In the data rows, the value 128 means zero.
Here are some points:
110|142|108|143|144|110|108|112|110|111|143|144
152| 78|150| 82| 86|159|158|154|152|153| 84| 83
105|139|109|145|145|108|108|107|109|106|140|137
155|176|158|178|176|158|159|158|159|155|175|173
196| 69|193| 64| 64|193|195|195|194|195| 66| 69
108|137|107|135|133|103|106|107|109|108|139|138
146| 84|145| 82| 83|146|150|148|148|147| 88| 86
132|161|130|162|164|132|132|135|138|135|163|161
118|147|114|149|152|115|113|113|113|115|152|152
110|147|115|152|151|115|115|113|113|113|146|146
148| 87|146| 85| 83|146|146|147|148|147| 86| 87
194| 70|193| 69| 69|191|191|191|188|187| 65| 68
102|131|104|133|131|104|107|109|106|106|135|134
105|116|107|117|116|110|111|111|109|110|117|117
119|155|120|155|155|120|122|121|119|118|151|153
104|134|105|134|134|104|105|105|103|104|134|135
220| 59|222| 61| 62|221|221|219|219|219| 58| 60
157| 82|157| 82| 79|160|160|162|156|154| 78| 80
109|142|109|142|142|110|109|107|106|107|142|142
137| 95|139| 91| 90|133|134|132|130|129| 87| 89
101|126|105|127|125|103|100|100|100|103|126|123
115|148|114|151|152|116|115|115|117|115|150|149
112|146|115|151|153|118|116|115|116|116|152|148
140|166|142|168|169|141|140|141|144|145|169|166
125|153|119|152|154|123|125|128|129|126|159|158
103|121|100|122|122|104|101|105|104|106|124|124
118|153|119|154|151|118|117|121|118|119|152|152
111|118|109|116|114|105|105|106|106|107|118|118
114|148|111|148|149|118|116|115|113|116|150|151
111|146|115|150|149|112|116|117|119|114|150|146
140|168|142|168|163|130|130|131|134|132|165|164
100|126|103|127|128|107|106|107|106|106|123|123
123|155|125|160|161|126|124|125|125|126|157|157
125|161|127|159|157|124|124|123|122|122|155|158
120|157|119|152|149|115|115|115|118|119|153|154
116|149|114|148|151|119|120|118|118|115|149|149
110|146|114|148|148|110|113|110|114|114|150|147
Here are 10 more points, each followed by its number:
124|157|121|154|154|119|120|120|120|119|155|157 0
109|142|110|143|144|110|112|113|111|110|145|144 1
119|151|118|152|152|117|117|120|120|117|151|150 2
106|136|103|132|131|105|104|106|107|108|137|136 3
107|143|111|145|145|109|110|111|112|113|144|143 4
113|148|113|148|147|114|112|112|112|114|150|149 5
105|123|105|125|125|101|102|102|105|104|127|125 6
107|141|108|141|142|109|109|108|106|109|142|142 7
126| 92|121| 91| 95|130|130|128|124|125| 95| 97 8
106|116|106|117|118|112|111|108|106|105|114|115 9
Which of these numbered points is nearest to each point below, looking only along the 2 directions in which the first points spread most? Its number follows each.
104|141|110|143|140|108|107|107|107|106|138|136 > 7
103|134|107|136|134|102|103|105|106|106|133|133 > 3
122|154|121|153|154|122|124|123|121|123|156|157 > 0
109|113|114|115|113|111|111|113|112|110|110|109 > 9
104|134|101|132|135|107|108|107|106|106|135|136 > 3
111|144|111|145|147|112|112|112|112|112|144|144 > 1
117|152|119|153|153|118|118|117|116|116|150|150 > 2
111|109|110|107|106|109|109|113|112|113|108|109 > 9
101|126|103|126|125|103|102|101|102|105|128|127 > 6
118|151|115|149|151|118|120|118|117|117|153|153 > 2
109|112|110|115|113|109|107|109|110|108|112|111 > 9
110|145|108|142|142|107|108|109|109|108|141|143 > 7
112|110|112|109|110|111|111|109|110|111|108|110 > 9
107|140|107|143|146|112|113|114|113|114|145|144 > 1
199| 65|195| 61| 63|200|201|198|199|197| 65| 63 > 8
119|151|115|149|151|118|119|119|118|116|151|153 > 2
110|147|112|147|147|112|113|112|113|109|143|144 > 4
109|144|108|146|144|107|104|106|111|114|148|148 > 4
107|138|105|141|142|105|105|107|108|110|142|144 > 7
112|143|109|141|144|111|110|109|110|110|145|144 > 1
132|162|133|163|163|128|131|132|132|130|161|161 > 0
105|131|100|132|133|107|106|108|107|107|135|136 > 3
109|143|111|145|144|110|111|113|111|110|143|144 > 1
116|148|114|147|147|111|112|113|111|113|149|151 > 5
156| 86|151| 81| 80|149|150|151|150|150| 85| 86 > 8
104|127|105|125|123| 99|103|104|102|102|125|127 > 6
106|141|111|144|143|109|109|107|109|105|137|135 > 7
Here are 10 other points, each followed by its number:
108|143|109|138|135|105|106|106|108|107|138|137 0
165| 75|165| 78| 77|162|161|162|162|162| 76| 76 1
103|130|100|130|131|106|104|101|103|101|132|130 2
119|151|118|153|154|121|123|122|120|119|153|155 3
106|117|110|120|118|107|107|105|109|112|120|119 4
107|116|105|119|120|105|107|104|105|100|117|118 5
126|103|127|104|103|124|122|123|123|124|102|102 6
112|146|110|146|147|116|115|112|113|114|149|147 7
126|158|127|160|159|125|124|124|123|122|157|158 8
108|134|105|133|134|105|106|106|106|108|138|139 9
Which of these numbered points is nearest to each point below, looking only along the 2 directions in which the first points spread most? Its number follows each.
107|130|107|130|132|107|105|104|103|103|125|128 > 2
107|133|106|132|131|107|106|104|102|102|128|130 > 2
240| 51|242| 53| 51|241|241|243|243|242| 52| 50 > 1
137|166|136|166|163|141|140|142|141|139|165|165 > 8
101|130|101|134|137|107|105|105|108|108|135|132 > 9
128|161|130|162|160|125|124|122|125|124|160|159 > 8
109|137|108|134|130|101|105|108|107|105|136|136 > 9
127|159|126|160|161|129|127|125|127|125|158|156 > 8
228| 58|223| 55| 56|226|226|228|228|225| 57| 57 > 1
127|162|128|159|158|125|127|125|127|127|159|159 > 8
104|135|105|139|142|108|106|105|107|109|140|138 > 0
108|139|107|142|140|109|110|110|109|106|142|140 > 0
118|151|118|152|151|117|119|122|120|120|153|153 > 3
105|135|105|136|135|105|103|102|102|101|132|133 > 2
125|158|126|160|159|127|125|123|123|124|160|158 > 8
150|173|148|171|171|147|146|144|145|146|173|174 > 8
120|156|120|152|154|119|120|116|117|118|152|154 > 3
106|125|110|128|125|106|103|103|102|106|124|124 > 2
106|138|106|140|140|106|106|104|108|106|141|138 > 0
104|139|108|137|136|104|107|105|106|109|141|139 > 0
112|147|113|148|149|114|114|113|113|111|144|145 > 7
153|175|154|178|176|153|149|150|151|154|175|175 > 8
111|142|109|138|140|108|109|108|104|105|140|142 > 0
103|121|100|125|127|106|106|109|107|106|125|126 > 2
114|146|111|146|147|113|113|112|109|110|146|150 > 7
170|181|172|182|181|166|166|167|171|168|181|178 > 8
111|142|108|140|140|106|108|109|111|110|144|143 > 0
